In the rows, zero is written as 128.
The rows of D fall into a few groups, which share some directions, and each row is roughly a mix of its group's hidden directions.
D (97 x 11):
[[112 138 147 120  82 119  86  94 113  70 167]
 [ 83 143 144 182 145 101  97 103 164  87 122]
 [159 126 104 190 151 109 110  96  89  86 144]
 [142  79 103 164 145 153 130 129 104 115  58]
 [114 167 135 138 117 135  87 107  91 139 202]
 [114 163 142 130 133 154  91 106 108 130 208]
 [165 142 116 141 157 188 160 115 164 149 171]
 [134  77  88 149 136 147 130 134  64 148  89]
 [109 117 135  77 176 167 143 131 172 106  90]
 [114 116  74 116 121 141  80 102  94 121 185]
 [144  68 143 183 111 165 114 152  94 114 118]
 [147 142 115  98 138 185 154  90 182  98 138]
 [ 85  95 151  85 155 133 107 146 126 103  68]
 [138 121 141 122 142  86 104 102 161  59 168]
 [125 104 143 122  43 128 111 115  91 102 152]
 [147  81 116 166 128 158 146 139  55 143 126]
 [191 125 107 109 125 137 156 135  64 159 146]
 [ 85 130 127  92  93 105  89 122 145 117 192]
 [ 77 113 164 115 166 104  90 171  95 141 116]
 [125 143 134 159  77  84  94 120  81 124 171]
 [118 182 150  91 120 104 132 123 152 142 197]
 [139 101 129 184 156 161 174 163 118 132  86]
 [135 113 145  79 119 172 165 175 147 166 103]
 [141 112 120 134 178 125 171 171 151 175  88]
 [ 97 133 140 142 114  64  94 156  74 152 127]
 [114 147 140 159 145 101 104 158  83 182 173]
 [148 145 132 165 167 168 198 158 128 129 121]
 [179 113 160 138 142 144 182 164 138 123  80]
 [142 118 119 123 185 142 176 161 166 165  96]
 [156 125 175 120 149 134 177 156 168 127  76]
 [137  71 128 179 115 149 151 140  80 127  88]
 [ 83 106 149  97 118  87  98 143 108  94  76]
 [112 130 176  86 137 144 158 160 187 143 101]
 [ 89 130 163  94 141 116 111 128 199  97 152]
 [132  89  94 145 120 144 140 121 101 108  48]
 [114 180 151  93 116 105 131 129 155 143 197]
 [131  80 104 162 149 140 129 134 113 126  50]
 [102 103 137 114  93  75 108 137 107  93  71]
 [119 170 143  82 100 103 112 109 138 132 197]
 [139  69 146 185 108 158 128 148 109 105  92]
 [135  94  80 141 157 142 133 123 100 130  53]
 [ 78 135 170 143 137 115 117 132 199  96 115]
 [118 145 136 112 131 159 162 146 129 195  70]
 [131 154 139 125 107 158 105  86 135  89 199]
 [140 138 133 150  64 107 105  95 112  84 172]
 [115 134  87 165 141 166 126 115  93 170  73]
 [132 116 123  92 104 138 144  97 172  61  92]
 [143 130  86 177 119 107 100  97  68 114 153]
 [150 117 102 130  99 164 144 161  64 173 142]
 [119 105 137 117 195 145 150 171 146 163  90]
 [136 167 123 125 210 130 143 141 159 160 147]
 [150 149 125 172  82 111 110 109  99 133 193]
 [133 106  97 108 104 120 104  80 116  89  65]
 [139  78 142 153  69 150 105 129  78 105 142]
 [113 171 108  78 142  92 121  94 177 120  98]
 [138 134  81 163 131 104  93  81  77 112 154]
 [115 107 144 156  91  62 101 152  82 124 115]
 [ 52 141 155 122 101 141 113 159 164 153 144]
 [128 111 121 107 181 143 166 158 162 153  73]
 [177 117  99 150 105 140 146 144  54 150 135]
 [117  91 144 130  44 121 103 121  96 107 138]
 [133 151 178 126  96 126 124 131 136 121 210]
 [104 130  68 121 107 145  92 105  78 162 153]
 [150 149 118 173  78 105 112 110  93 140 183]
 [164 113  88 127 112 162 139 144  59 163 141]
 [165 145 105 132  80 147 148  76 158  88 152]
 [121 177 133  75 118  96 114  98 145 135 184]
 [129 121 122 100 189 183 157 137 167 147 103]
 [ 93 137 166 174 146 107 119 125 183  87 104]
 [164 108 122  75 104 162 162 168 104 167 132]
 [134 130  83 167 133 158 131 114  78 165  78]
 [119 187 120  73 145 106 110 111 173 131 160]
 [111 142  72 116 111 130  97  93  76 170 147]
 [121 174 147  89 106 114 115 123 145 133 204]
 [130  97 117 129 147 103 157 166 131 156  51]
 [137 120 189 147  70 121 136 115 119 103 178]
 [150 130  97 164 142 164 148 128  78 169  80]
 [132  79 143 146  58 136 108 117  89  97 123]
 [115  96 103 168 133 203 125 165 110 134 111]
 [126 121 186 134 144 114 141 151 192  79 127]
 [118 160  96  83 158  88 130  85 155 133  86]
 [138 110 114 134 172 129 165 168 139 182  79]
 [194 110  94 127 134 148 146 130  63 138 140]
 [125 184 142 115 182 109 158 130 177 150 150]
 [195 102  87 125 123 140 138 127  67 124 140]
 [ 71 150 121  82  93 126 108 125 130 181 153]
 [115 173 103  77 156  83 137  88 155 142 111]
 [ 59 148 133  82 114 141 112 128 162 173 128]
 [120 187 117  90 175 103 147 120 159 159 154]
 [146 145 134 122 167 187 146 115 171 126 184]
 [100 132 150 116  84 109  78 103 101  73 152]
 [123 179 168 105 121 109 123 123 181 117 183]
 [104 101  73 157 118 184  95 135  90 134 140]
 [121 189 124  81 156 106 126 118 160 149 175]
 [141 132  77 130 102 132 117 114  55 168 144]
 [140 129 186 142  75 128 136 118 121 103 189]
 [138 101  66 129 158 156 128 130  82 140  77]]
One row of each group comes first, with its name. Which group is each row after those in?
[100 136 151 123  86 100  77 109  96  82 160] : R
[118 129  64 133 124 157 103 102  72 166 129] : B
[132  72 116 172 118 147 148 141  89 125  71] : N

[ 76 125 145 112 139 122  98 116 200  91 127] : B
[122 171 156 105 103  56 141 101 140 154 111] : B
[ 64 135 141 122 131 115  96 109 194 104 113] : B
[ 91  85 157  97 143 118 108 151 126  92  69] : R
[108 130 146 112  82 125  86  92 114  63 148] : R
[ 95 131 162  79 138 160 146 157 184 155 112] : B
[123 183 104  89 185 107 142 114 165 150 126] : N
[117 189 120  76 150 103 118 113 173 136 157] : N
